Here are some points, one per row:
[ 0.1  0.6 -0.3  1.  -0.8  0.   0.1 -0.5  0.6  0.8  0.2 -0.1  0.9  0.5 -0.9 -0.3 -0.7 -0.1 -1.1 -0.1 -0.6 -0.3 -1.3 -0.3]
[-0.9  2.1  0.2  1.3 -0.5  1.  -1.   2.6  0.7  0.1  0.1 -1.  -0.3  1.   0.7 -1.7 -0.6 -1.2  0.3 -0.3 -0.3 -0.1 -1.   0.6]
[ 0.8  0.  -0.1  0.8  0.1 -0.2 -0.2  0.8  0.4 -0.2  0.4  0.3  0.4 -0.6 -0.5  0.6 -1.7 -0.2  0.2 -0.2 -0.4 -0.8 -0.3  0.1]
[ 0.1  1.3 -0.7  1.3 -1.2  0.2 -0.8  0.2  2.9  0.7  1.4  1.6 -0.1  0.   0.1  0.5  0.8  2.  -0.9 -1.5 -0.2  0.1  1.2 -1. ]
[-0.4  1.4  0.5  0.3 -0.1 -1.3  0.7 -0.3  0.   0.8  0.  -1.3  0.5  0.5 -0.4  0.3 -0.7 -0.5 -1.9  0.3 -0.1 -0.7 -1.9  1.4]
[ 0.1 -0.1 -0.6  1.7 -1.2 -0.4  0.9  0.8  0.7 -0.4  1.9  0.5 -0.3  0.2 -1.2 -0.9  0.3 -0.7 -0.6  1.2 -0.7 -0.4  0.5  0.1]
[ 0.3  0.1 -1.8 -0.2  0.9  0.9  0.  -1.9 -1.1 -0.3 -0.2 -0.7 -0.5 -1.2 -0.6 -0.9  0.1  0.2  0.4  0.2  0.   1.3  0.4  2. ]
[ 0.7 -1.5  0.4 -0.5  0.1  1.1  0.9  1.1 -0.1 -0.9 -2.   0.2 -0.5 -0.4  1.2  1.1  1.9 -0.1 -0.6  1.  -0.3 -0.1 -0.6  0.4]
[ 1.   0.2 -0.5 -1.1 -0.3 -1.  -1.5  0.  -1.2  2.5  0.4  1.4  0.5 -0.7  2.1 -0.4  1.  -0.9 -0.6  0.1  0.2 -0.4 -1.3 -0.6]
[-0.3 -0.6 -2.3 -1.   0.4  0.7 -0.1 -0.9  0.1  0.1  0.5 -1.3 -0.6 -2.   0.1  0.6 -0.1  0.  -0.1 -1.5  1.3  2.2  0.4  1.2]
[ 0.   0.9 -0.8 -1.4  0.4 -2.1 -1.8  1.5 -0.3  0.8 -0.9 -0.8  1.1  0.3 -0.9 -0.6  2.2  1.6  0.4  1.6 -1.4 -0.4 -0.9  0. ]
[ 0.  -0.1 -0.4  0.5  0.1 -0.7 -0.1 -0.1 -0.9  0.3  0.5  0.4  0.2 -0.4  0.3  0.8 -1.5 -1.1 -1.5  0.1 -0.2 -1.  -0.9 -0.2]
[ 0.4  1.3  0.5  1.7  0.2  0.7  1.8 -1.2 -1.4  0.4 -1.4 -0.2 -0.7  0.2  0.1 -0.4 -1.2  2.9  1.   1.7  1.7  1.4 -0.3 -1.5]
[ 0.2 -1.4 -1.7 -1.2  0.3 -2.2  0.6 -0.2 -1.1 -1.5  0.4 -0.1  0.4  4.2  0.3 -0.6  0.  -0.3 -0.9 -0.3  2.2 -0.4  1.9 -1.1]
[ 0.2  0.2  0.7  0.   2.4 -0.5 -1.6 -0.3 -1.1  1.   0.5  0.8 -1.  -0.7 -0.5 -0.1 -1.4  0.5 -0.4  0.9 -0.6 -1.5  1.   0.9]
[ 0.3 -0.1  0.8 -0.6  1.9  1.7  1.1 -0.1 -1.3 -0.9  0.5 -0.8  1.6 -0.1  1.4  0.1  0.3  0.7 -1.6 -0.9 -1.   0.1  0.7  1. ]
[-1.5 -0.9  1.5  2.  -0.9 -0.4 -1.9 -1.3  0.7 -1.  -2.4  0.1  3.  -0.7  0.4 -1.5  0.7 -0.9  0.6 -0.9  1.5 -0.7  1.4  0.8]
[ 1.3  1.2  0.3 -0.4 -0.8  0.8 -0.2 -0.8 -1.5 -1.  -0.5 -0.3 -0.2 -0.5 -1.1 -1.4  0.  -0.4 -0.6 -1.3 -0.6  1.8  0.6 -0.1]
[-0.3 -0.1 -1.   1.9  1.2  0.4 -0.4  0.2  1.2 -0.5  0.4  0.  -0.2  0.4  2.2 -0.8 -1.  -0.8 -0.2 -0.2 -0.8 -0.5 -0.9 -0.8]
[-0.2 -1.9  4.4 -1.4 -0.6 -0.9 -1.7 -1.1  1.4 -1.2  3.2  0.6  0.2  0.5  0.4  0.3 -0.6  0.  -0.3  2.  -0.7  3.1 -1.   0. ]
[-0.3  1.  -0.4 -0.6 -0.5  0.4  0.4 -0.7 -1.1 -0.9 -0.8  0.8 -0.2 -0.2  2.6  0.3  1.4  0.3  0.6  0.  -2.   1.   0.7  0.8]
[ 1.3 -0.1 -0.1  0.3  0.4 -0.9 -0.7  0.5  0.  -0.2 -0.4  2.   0.3 -1.2 -0.5  0.8 -1.3 -0.9  0.5  0.4 -0.8 -0.9  0.2 -0.8]
[-0.6 -1.2  0.3  0.8  0.2 -0.7 -0.7 -0.1  0.2 -0.1 -0.2 -1.8  1.4 -0.8  0.1 -0.6  1.1  1.   1.  -1.3  1.3 -1.4 -0.5 -0.6]
[ 0.6  0.1  0.6 -1.  -0.1 -1.6  0.8  0.1 -0.3  2.2  1.3 -0.7  0.3 -0.8  0.5 -0.9  0.3 -0.4  0.8 -0.9 -0.8 -1.   0.2 -1.2]
[-0.3  0.5  0.5 -2.4 -0.8  0.7 -1.  -0.5  0.6  1.3  0.3 -0.9 -0.8  0.   0.2 -0.1 -1.4  0.1  0.1  0.9 -0.4 -2.2 -0.4 -0.1]
[-0.1  0.3  0.   2.6 -0.6 -0.7 -0.1 -0.4  1.1  0.1  1.9  1.  -1.4  0.3  0.   0.2  1.4  1.5 -1.5  1.5  0.7 -0.2 -0.1  1.4]
[ 0.1  0.3 -0.1  0.1 -0.8  0.4  1.8 -1.  -1.3 -0.2  0.3 -1.  -0.3 -0.8  0.7  0.3  0.3  0.3  1.8 -0.9 -1.1  1.5  0.3  0.9]
[ 1.  -2.8  1.2 -0.3 -0.7  1.8  1.2  1.4 -1.1  1.8 -1.4  0.  -0.7 -0.3 -0.3 -1.3  1.6 -0.3 -1.2  0.4 -0.3  0.1  0.8  0.3]
[-0.3  1.7 -0.2 -0.3  0.4 -0.4  0.9  2.3 -0.4 -0.1  0.  -1.  -0.7 -1.5  0.6  1.8 -0.6 -1.1  0.6  0.7  2.3  2.7  1.7 -0.6]
[-3.1  1.2  1.  -1.5  1.4 -0.1  2.2  0.7 -0.5  0.2 -0.7  2.4  1.   1.6 -0.8 -0.7 -0.5  0.4  0.2 -0.4  1.7  0.8  1.4 -0.9]
[-0.7 -1.   0.  -1.  -0.7 -0.3 -2.1  1.6 -0.2 -0.1  0.  -0.4 -1.4 -0.6  0.   0.  -2.4  2.2 -0.7  0.1  0.  -0.8  0.1  0.4]
[-0.3 -0.7  1.4 -0.7 -0.7  2.3  0.2  0.  -0.5  1.2 -1.4 -0.5 -1.1  0.2 -0.8  2.3  1.5 -0.2 -1.6 -0.8 -0.6 -0.3  0.5 -0.2]
[-0.9 -1.5  0.5  1.1  1.5 -1.  -0.5 -0.2 -0.3  0.5 -0.5 -0.8 -0.3  0.  -0.7  0.3  0.6 -0.5  1.6 -1.3 -1.2 -0.1 -2.  -1.6]
[-0.6  0.6 -0.5  2.1  1.8  0.9  0.   0.4  2.7 -0.4  2.5  1.  -1.1  0.4 -1.1  0.   1.6 -0.8  1.  -0.3 -0.6 -0.6  0.1  0.2]
[ 2.2  0.4  1.1 -0.8  0.7 -0.3  0.5  0.4 -0.4 -2.8 -1.4 -0.2 -1.6  0.  -0.1  0.   0.8  0.6 -0.8 -2.4 -0.9  0.4 -0.6 -0.2]
[-0.6 -0.2 -0.2 -1.2 -0.9 -1.6  0.1  1.1 -0.3  0.4 -0.3  1.   0.6 -1.4 -1.1  0.6 -0.5 -0.2  0.7 -0.3 -0.3 -0.9 -1.4  2.1]
[ 0.5 -0.4  1.  -0.7 -1.5 -0.4  1.4 -0.6  1.7 -0.8  1.3  0.8 -1.8 -0.9  0.3 -0.9 -0.9  0.   0.4  0.2  0.8 -2.4 -0.5  1. ]
[ 0.1  0.4 -0.5 -1.2 -1.   2.7  0.1 -0.1 -1.9 -2.4  1.  -0.3  1.1 -0.4 -1.   1.1  1.2  0.3  0.3  0.8 -0.4 -0.7 -0.2 -0.5]
[-0.8 -0.2 -0.9  1.5 -0.9  0.  -0.7 -0.4  0.1  1.   0.   1.   0.1  0.2 -0.8  0.2 -1.3 -0.9 -0.3 -0.9 -1.6  0.4 -0.5 -1.1]
[ 0.4  0.3 -1.2 -1.4  0.5  0.3  1.  -1.5  2.2 -0.3 -2.2 -1.3 -0.3 -0.5 -0.1 -0.3 -0.3 -0.5 -0.4  1.1 -1.6  1.6  1.9  0.4]
[ 1.2  1.1 -0.8 -1.2  1.4  1.9  0.  -0.9  0.5  0.1 -0.5  0.5  0.3 -0.4 -0.5 -0.7  0.2 -0.5  0.7  0.7  2.6  1.5 -1.1 -1.3]
[-0.3  0.1  1.4  1.1 -0.4 -1.1 -1.1 -0.5 -0.3 -0.2 -1.  -2.3  0.8 -0.5  0.   1.2  1.4 -1.2  1.   0.6  0.9 -2.1  1.8 -1.5]
[-2.7 -0.9 -1.8 -1.  -0.3 -0.5  1.  -1.1 -0.6 -1.1 -0.8  0.7 -1.4  1.  -0.1 -0.1  0.3 -0.2  0.3  1.   1.8  0.5 -0.6 -1.5]
[ 0.5 -1.1 -1.1  1.3 -0.1  0.5  0.8  1.5  1.8  0.4  0.3 -0.4  2.5  0.1  0.1  0.1 -1.5  0.8  0.5 -0.2 -1.2  0.1 -0.6 -0.8]
[ 1.4 -0.7 -0.1 -0.3  0.  -0.1 -0.2 -0.4 -0.4  0.7 -0.5  1.   0.3  5.9 -0.2  1.6 -0.9 -0.3  2.8 -0.7  2.5  0.4  1.2  2.1]
There is one direction along which these points spread out most. Take the direction at right angles to it along which they spread out most. Then take the direction at right angles to both along which they spread out most. Go by this last direction. Where along it does each point below lie, from 0 to 99? 50 is the average, and the first point above lies past it. One standard deviation of the points above along it is 16.
[-0.6 -0.2 -0.2 -1.2 -0.9 -1.6  0.1  1.1 -0.3  0.4 -0.3  1.   0.6 -1.4 -1.1  0.6 -0.5 -0.2  0.7 -0.3 -0.3 -0.9 -1.4  2.1] 35
[ 0.2  0.2  0.7  0.   2.4 -0.5 -1.6 -0.3 -1.1  1.   0.5  0.8 -1.  -0.7 -0.5 -0.1 -1.4  0.5 -0.4  0.9 -0.6 -1.5  1.   0.9] 44
[ 0.4  0.3 -1.2 -1.4  0.5  0.3  1.  -1.5  2.2 -0.3 -2.2 -1.3 -0.3 -0.5 -0.1 -0.3 -0.3 -0.5 -0.4  1.1 -1.6  1.6  1.9  0.4] 63
[ 0.  -0.1 -0.4  0.5  0.1 -0.7 -0.1 -0.1 -0.9  0.3  0.5  0.4  0.2 -0.4  0.3  0.8 -1.5 -1.1 -1.5  0.1 -0.2 -1.  -0.9 -0.2] 45
[ 0.2 -1.4 -1.7 -1.2  0.3 -2.2  0.6 -0.2 -1.1 -1.5  0.4 -0.1  0.4  4.2  0.3 -0.6  0.  -0.3 -0.9 -0.3  2.2 -0.4  1.9 -1.1] 36
[-0.9 -1.5  0.5  1.1  1.5 -1.  -0.5 -0.2 -0.3  0.5 -0.5 -0.8 -0.3  0.  -0.7  0.3  0.6 -0.5  1.6 -1.3 -1.2 -0.1 -2.  -1.6] 32
[ 0.6  0.1  0.6 -1.  -0.1 -1.6  0.8  0.1 -0.3  2.2  1.3 -0.7  0.3 -0.8  0.5 -0.9  0.3 -0.4  0.8 -0.9 -0.8 -1.   0.2 -1.2] 33
[ 0.7 -1.5  0.4 -0.5  0.1  1.1  0.9  1.1 -0.1 -0.9 -2.   0.2 -0.5 -0.4  1.2  1.1  1.9 -0.1 -0.6  1.  -0.3 -0.1 -0.6  0.4] 40
[-0.3 -0.1 -1.   1.9  1.2  0.4 -0.4  0.2  1.2 -0.5  0.4  0.  -0.2  0.4  2.2 -0.8 -1.  -0.8 -0.2 -0.2 -0.8 -0.5 -0.9 -0.8] 63
[-0.4  1.4  0.5  0.3 -0.1 -1.3  0.7 -0.3  0.   0.8  0.  -1.3  0.5  0.5 -0.4  0.3 -0.7 -0.5 -1.9  0.3 -0.1 -0.7 -1.9  1.4] 45
[ 0.1  1.3 -0.7  1.3 -1.2  0.2 -0.8  0.2  2.9  0.7  1.4  1.6 -0.1  0.   0.1  0.5  0.8  2.  -0.9 -1.5 -0.2  0.1  1.2 -1. ] 78
[-0.3 -0.7  1.4 -0.7 -0.7  2.3  0.2  0.  -0.5  1.2 -1.4 -0.5 -1.1  0.2 -0.8  2.3  1.5 -0.2 -1.6 -0.8 -0.6 -0.3  0.5 -0.2] 38
[-2.7 -0.9 -1.8 -1.  -0.3 -0.5  1.  -1.1 -0.6 -1.1 -0.8  0.7 -1.4  1.  -0.1 -0.1  0.3 -0.2  0.3  1.   1.8  0.5 -0.6 -1.5] 53
